In the data rows, zero lies at 4.5, halfway between 4 and 5.
Here are some points, one per row:
vec![6, 6, 6, 2, 4, 3, 5, 3, 5, 4, 5, 6, 4, 3, 5, 6, 7, 4, 6, 4, 6, 5, 4, 6, 4,
     1, 5, 5, 9, 2, 7, 2, 1, 2, 4, 5]
vec![5, 5, 2, 5, 4, 6, 5, 4, 4, 0, 7, 5, 2, 3, 3, 6, 3, 6, 4, 3, 5, 2, 1, 5, 6,
     6, 5, 6, 6, 4, 6, 5, 6, 8, 4, 2]
vec![5, 6, 4, 4, 7, 5, 4, 4, 5, 6, 2, 7, 5, 4, 4, 6, 3, 6, 2, 7, 4, 6, 6, 6, 2,
     4, 5, 6, 6, 8, 6, 5, 3, 5, 9, 4]
vec![0, 5, 8, 8, 5, 5, 3, 6, 1, 5, 4, 8, 3, 7, 5, 6, 4, 5, 4, 3, 3, 1, 3, 4, 5,
     6, 5, 4, 4, 5, 3, 3, 3, 4, 6, 4]
vec![4, 4, 6, 2, 6, 6, 1, 2, 4, 7, 7, 3, 5, 5, 4, 5, 6, 2, 3, 7, 4, 5, 5, 5, 5,
     5, 6, 1, 5, 5, 7, 5, 6, 3, 4, 1]
vec![3, 1, 6, 5, 3, 3, 4, 4, 6, 6, 6, 5, 4, 3, 2, 5, 6, 6, 3, 6, 3, 5, 6, 6, 8,
     4, 2, 7, 5, 6, 4, 5, 5, 4, 3, 7]
vec![6, 5, 8, 3, 2, 2, 4, 6, 3, 7, 6, 6, 3, 4, 5, 3, 3, 4, 9, 5, 5, 5, 4, 5, 3,
     6, 6, 4, 4, 7, 5, 6, 5, 8, 4, 6]
vec![3, 4, 4, 6, 6, 3, 5, 3, 5, 5, 9, 6, 5, 3, 3, 3, 8, 3, 3, 3, 9, 5, 6, 4, 0,
     7, 5, 4, 5, 5, 3, 3, 6, 5, 4, 5]
vec![4, 4, 5, 2, 5, 5, 6, 8, 6, 4, 3, 6, 3, 7, 1, 4, 6, 4, 4, 1, 3, 8, 4, 5, 5,
     5, 4, 3, 3, 6, 5, 3, 5, 4, 3, 4]
vec![2, 6, 6, 4, 8, 6, 6, 3, 5, 4, 2, 5, 4, 5, 6, 4, 7, 6, 4, 8, 5, 5, 8, 4, 3,
     6, 3, 5, 2, 2, 7, 6, 1, 7, 3, 4]
vec![5, 6, 3, 3, 4, 6, 3, 5, 3, 4, 6, 4, 7, 6, 4, 5, 5, 8, 8, 7, 5, 6, 2, 5, 5,
     7, 5, 7, 3, 3, 2, 5, 3, 5, 4, 2]
vec![5, 6, 8, 6, 4, 5, 5, 5, 7, 2, 5, 4, 9, 4, 3, 6, 2, 6, 3, 3, 5, 3, 3, 4, 4,
     4, 9, 5, 4, 5, 5, 6, 4, 5, 2, 6]
vec![4, 1, 5, 2, 6, 6, 5, 1, 7, 5, 4, 4, 5, 2, 7, 6, 2, 1, 5, 4, 7, 4, 4, 4, 6,
     4, 4, 5, 3, 5, 3, 8, 1, 4, 3, 2]
vec![2, 3, 3, 4, 2, 5, 3, 6, 4, 3, 4, 6, 6, 1, 5, 0, 2, 6, 5, 5, 2, 5, 5, 6, 3,
     4, 5, 2, 4, 5, 6, 1, 4, 4, 4, 4]
vec![8, 3, 5, 6, 3, 4, 6, 1, 4, 6, 3, 4, 5, 2, 4, 5, 7, 5, 3, 2, 2, 6, 3, 4, 3,
     7, 3, 4, 2, 3, 7, 3, 4, 5, 6, 4]
vec![3, 5, 6, 4, 5, 3, 1, 2, 4, 4, 0, 4, 3, 3, 4, 3, 5, 7, 6, 2, 5, 5, 6, 3, 4,
     3, 7, 5, 6, 3, 3, 4, 7, 7, 5, 5]
vec![3, 4, 4, 3, 0, 5, 4, 4, 4, 4, 5, 3, 5, 7, 4, 7, 1, 2, 4, 2, 4, 7, 8, 2, 4,
     5, 4, 7, 6, 2, 3, 5, 4, 3, 5, 6]
vec![5, 7, 5, 4, 5, 4, 4, 4, 3, 2, 4, 4, 6, 4, 1, 4, 4, 3, 6, 4, 3, 4, 5, 4, 5,
     1, 2, 4, 4, 7, 2, 5, 4, 6, 4, 1]
vec![6, 3, 5, 5, 5, 7, 2, 4, 4, 4, 3, 7, 4, 6, 2, 5, 4, 5, 5, 6, 7, 4, 5, 3, 7,
     2, 6, 4, 3, 3, 6, 1, 8, 4, 4, 8]
vec![4, 3, 3, 5, 3, 4, 8, 5, 2, 6, 3, 5, 8, 6, 3, 4, 3, 4, 5, 6, 6, 4, 4, 4, 7,
     4, 3, 2, 6, 5, 7, 3, 4, 5, 6, 6]
vec![6, 5, 4, 3, 5, 4, 6, 5, 4, 7, 4, 7, 6, 4, 6, 2, 6, 7, 3, 3, 6, 5, 4, 7, 6,
     5, 5, 2, 6, 3, 3, 8, 7, 2, 3, 4]
vec![6, 6, 5, 7, 5, 3, 4, 8, 4, 4, 5, 4, 4, 3, 4, 7, 1, 4, 3, 5, 8, 7, 5, 3, 7,
     4, 3, 5, 3, 2, 5, 4, 5, 3, 5, 2]
vec![5, 2, 4, 8, 6, 2, 6, 5, 6, 3, 3, 4, 5, 7, 5, 2, 6, 3, 7, 4, 3, 5, 6, 6, 5,
     7, 7, 7, 6, 5, 6, 3, 6, 3, 5, 2]
vec![6, 4, 3, 6, 6, 4, 2, 2, 4, 2, 6, 6, 3, 5, 8, 5, 2, 5, 4, 5, 3, 8, 4, 4, 5,
     4, 3, 5, 4, 7, 4, 5, 4, 3, 2, 6]
vec![3, 6, 3, 3, 3, 0, 3, 5, 9, 5, 5, 6, 7, 5, 5, 5, 4, 3, 5, 5, 3, 2, 4, 5, 4,
     3, 1, 4, 2, 3, 6, 3, 8, 4, 6, 5]
vec![5, 5, 5, 3, 5, 1, 2, 5, 6, 5, 3, 1, 4, 7, 4, 2, 4, 6, 3, 4, 7, 5, 1, 3, 6,
     6, 3, 3, 6, 6, 5, 2, 2, 5, 4, 7]
vec![3, 4, 4, 3, 5, 5, 7, 5, 4, 6, 7, 4, 5, 4, 7, 4, 7, 7, 5, 2, 4, 5, 6, 1, 7,
     3, 6, 6, 4, 8, 6, 4, 5, 4, 7, 4]
vec![7, 9, 5, 4, 6, 7, 3, 7, 4, 4, 4, 4, 5, 0, 5, 2, 5, 1, 4, 5, 3, 3, 4, 3, 5,
     8, 5, 7, 5, 5, 3, 6, 3, 4, 4, 7]
vec![6, 2, 2, 1, 5, 1, 4, 7, 2, 5, 3, 5, 4, 5, 5, 7, 6, 4, 2, 6, 4, 2, 7, 5, 4,
     4, 6, 5, 2, 5, 3, 4, 3, 6, 3, 5]
vec![4, 6, 2, 7, 7, 5, 5, 4, 6, 4, 6, 3, 6, 4, 6, 8, 5, 4, 6, 5, 1, 6, 4, 2, 4,
     5, 5, 1, 7, 4, 3, 6, 5, 5, 4, 7]
vec![7, 4, 4, 5, 6, 6, 5, 5, 6, 6, 7, 2, 3, 5, 3, 4, 0, 7, 7, 2, 3, 2, 7, 7, 4,
     6, 4, 3, 4, 3, 3, 3, 4, 4, 5, 4]
vec![4, 2, 4, 4, 5, 4, 4, 7, 3, 7, 4, 2, 3, 4, 3, 3, 5, 6, 6, 6, 3, 4, 2, 2, 1,
     3, 3, 6, 3, 5, 7, 9, 5, 1, 3, 5]
vec![5, 7, 4, 5, 2, 5, 7, 3, 4, 1, 5, 2, 4, 6, 6, 6, 5, 5, 6, 4, 6, 3, 7, 7, 5,
     7, 3, 2, 3, 7, 5, 6, 6, 1, 5, 6]
vec![5, 1, 8, 4, 8, 6, 4, 5, 4, 2, 5, 5, 5, 5, 5, 3, 6, 4, 4, 4, 6, 5, 3, 8, 3,
     3, 4, 4, 6, 1, 4, 6, 5, 6, 9, 7]
vec![6, 4, 3, 7, 1, 7, 3, 5, 9, 6, 4, 6, 3, 7, 5, 3, 8, 5, 3, 4, 5, 2, 6, 2, 4,
     4, 4, 3, 5, 4, 4, 6, 2, 6, 6, 3]
vec![4, 8, 1, 7, 5, 5, 6, 2, 3, 6, 6, 3, 4, 7, 5, 4, 4, 2, 3, 3, 4, 5, 4, 8, 5,
     1, 5, 7, 4, 3, 6, 5, 4, 6, 3, 5]
vec![5, 4, 7, 3, 4, 5, 7, 5, 5, 6, 4, 3, 6, 5, 7, 4, 4, 5, 3, 6, 4, 3, 4, 3, 3,
     5, 2, 6, 7, 5, 3, 3, 9, 6, 2, 3]
vec![3, 5, 6, 4, 3, 3, 8, 5, 5, 3, 5, 5, 0, 5, 4, 3, 4, 4, 2, 9, 4, 5, 4, 4, 4,
     5, 9, 3, 4, 4, 1, 5, 4, 5, 7, 5]
vec![3, 4, 3, 7, 3, 6, 5, 7, 5, 5, 2, 1, 5, 3, 6, 7, 5, 3, 5, 5, 7, 5, 3, 7, 4,
     2, 4, 4, 3, 6, 2, 3, 5, 5, 3, 4]
Along one direction, these points spread out more than along any other. Take the direction at right angles to it along which they spread out most. Go by this last direction. How many in every 100 of the points above lie lower along it than each point below? Round to a whole number. More than half of the points above lie lower than the first one.
vec![5, 6, 8, 6, 4, 5, 5, 5, 7, 2, 5, 4, 9, 4, 3, 6, 2, 6, 3, 3, 5, 3, 3, 4, 4,
     4, 9, 5, 4, 5, 5, 6, 4, 5, 2, 6] 51
vec![8, 3, 5, 6, 3, 4, 6, 1, 4, 6, 3, 4, 5, 2, 4, 5, 7, 5, 3, 2, 2, 6, 3, 4, 3,
     7, 3, 4, 2, 3, 7, 3, 4, 5, 6, 4] 56
vec![4, 6, 2, 7, 7, 5, 5, 4, 6, 4, 6, 3, 6, 4, 6, 8, 5, 4, 6, 5, 1, 6, 4, 2, 4,
     5, 5, 1, 7, 4, 3, 6, 5, 5, 4, 7] 77
vec![3, 6, 3, 3, 3, 0, 3, 5, 9, 5, 5, 6, 7, 5, 5, 5, 4, 3, 5, 5, 3, 2, 4, 5, 4,
     3, 1, 4, 2, 3, 6, 3, 8, 4, 6, 5] 0
vec![3, 4, 4, 3, 0, 5, 4, 4, 4, 4, 5, 3, 5, 7, 4, 7, 1, 2, 4, 2, 4, 7, 8, 2, 4,
     5, 4, 7, 6, 2, 3, 5, 4, 3, 5, 6] 15
vec![5, 5, 5, 3, 5, 1, 2, 5, 6, 5, 3, 1, 4, 7, 4, 2, 4, 6, 3, 4, 7, 5, 1, 3, 6,
     6, 3, 3, 6, 6, 5, 2, 2, 5, 4, 7] 13
vec![4, 1, 5, 2, 6, 6, 5, 1, 7, 5, 4, 4, 5, 2, 7, 6, 2, 1, 5, 4, 7, 4, 4, 4, 6,
     4, 4, 5, 3, 5, 3, 8, 1, 4, 3, 2] 95
vec![6, 4, 3, 7, 1, 7, 3, 5, 9, 6, 4, 6, 3, 7, 5, 3, 8, 5, 3, 4, 5, 2, 6, 2, 4,
     4, 4, 3, 5, 4, 4, 6, 2, 6, 6, 3] 72
vec![7, 4, 4, 5, 6, 6, 5, 5, 6, 6, 7, 2, 3, 5, 3, 4, 0, 7, 7, 2, 3, 2, 7, 7, 4,
     6, 4, 3, 4, 3, 3, 3, 4, 4, 5, 4] 21
vec![3, 4, 4, 6, 6, 3, 5, 3, 5, 5, 9, 6, 5, 3, 3, 3, 8, 3, 3, 3, 9, 5, 6, 4, 0,
     7, 5, 4, 5, 5, 3, 3, 6, 5, 4, 5] 79
vec![5, 7, 4, 5, 2, 5, 7, 3, 4, 1, 5, 2, 4, 6, 6, 6, 5, 5, 6, 4, 6, 3, 7, 7, 5,
     7, 3, 2, 3, 7, 5, 6, 6, 1, 5, 6] 28
